128 stands for zero in the data rows.
Some points, one per row:
097,104,153,163,133,112,115,121
091,085,115,117,119,142,174,185
158,206,168,107,069,047,057,085
137,155,135,131,124,119,116,115
165,190,131,109,121,110,093,094
154,167,112,109,135,127,100,096
138,144,119,078,086,133,160,142
147,187,236,219,144,077,063,084
088,068,093,120,139,175,177,132
144,180,143,085,066,071,087,101
124,129,152,169,177,163,132,112
086,067,072,092,103,130,179,218
101,116,084,062,102,141,112,110
093,088,125,180,171,131,115,103
133,133,146,145,148,150,148,132
149,146,117,126,143,129,105,103
126,150,173,166,150,135,126,125
Then 14 other points, each followed by its number:
188,206,169,109,066,046,057,082 0
167,181,154,114,072,046,058,083 1
090,078,131,208,228,160,104,096 2
130,141,174,181,143,096,075,086 3
204,216,196,174,130,092,077,085 4
221,152,073,072,097,106,099,099 5
176,190,172,157,148,128,113,109 6
131,147,140,114,122,135,115,101 7
117,121,138,138,125,128,151,147 8
122,137,170,185,175,165,163,158 9
182,169,140,130,130,137,137,135 10
098,097,119,152,168,183,189,180 11
212,165,088,065,083,093,084,085 12
123,151,207,207,166,118,102,105 13
Which of these numbered points is nearest to each point below, ignoring the direction in which the first points spread most? Its number follows each.
088,069,099,162,213,190,135,111 > 2
092,087,135,185,178,164,148,124 > 13
091,090,117,167,203,173,112,095 > 2
101,091,073,060,077,130,196,217 > 0
087,077,132,210,186,117,078,083 > 2
088,069,097,155,189,190,178,156 > 11
159,188,212,219,185,138,107,102 > 9
Now 14 new points, numbered from 0 again:
128,176,160,099,077,074,080,092 0
191,157,109,088,103,116,127,136 1
125,131,141,141,151,155,143,133 2
087,071,112,182,189,147,112,102 3
093,093,139,190,187,168,149,133 4
136,124,135,111,078,078,104,133 5
086,061,069,111,145,179,135,105 6
136,136,155,173,160,141,145,154 7
093,111,183,206,155,082,064,084 8
131,129,122,117,127,154,172,172 9
096,104,114,101,117,144,168,171 10
092,091,089,080,097,137,181,197 11
088,067,085,130,177,184,177,166 12
152,179,183,172,159,146,132,125 13
The same question for these:
166,186,198,206,179,132,106,104 > 13
122,126,127,127,123,144,165,166 > 9
176,220,237,218,159,093,074,087 > 7
155,197,183,159,136,093,077,091 > 2
178,189,143,130,134,132,115,106 > 9
093,086,126,188,232,215,167,130 > 4
193,178,107,087,091,102,098,097 > 1
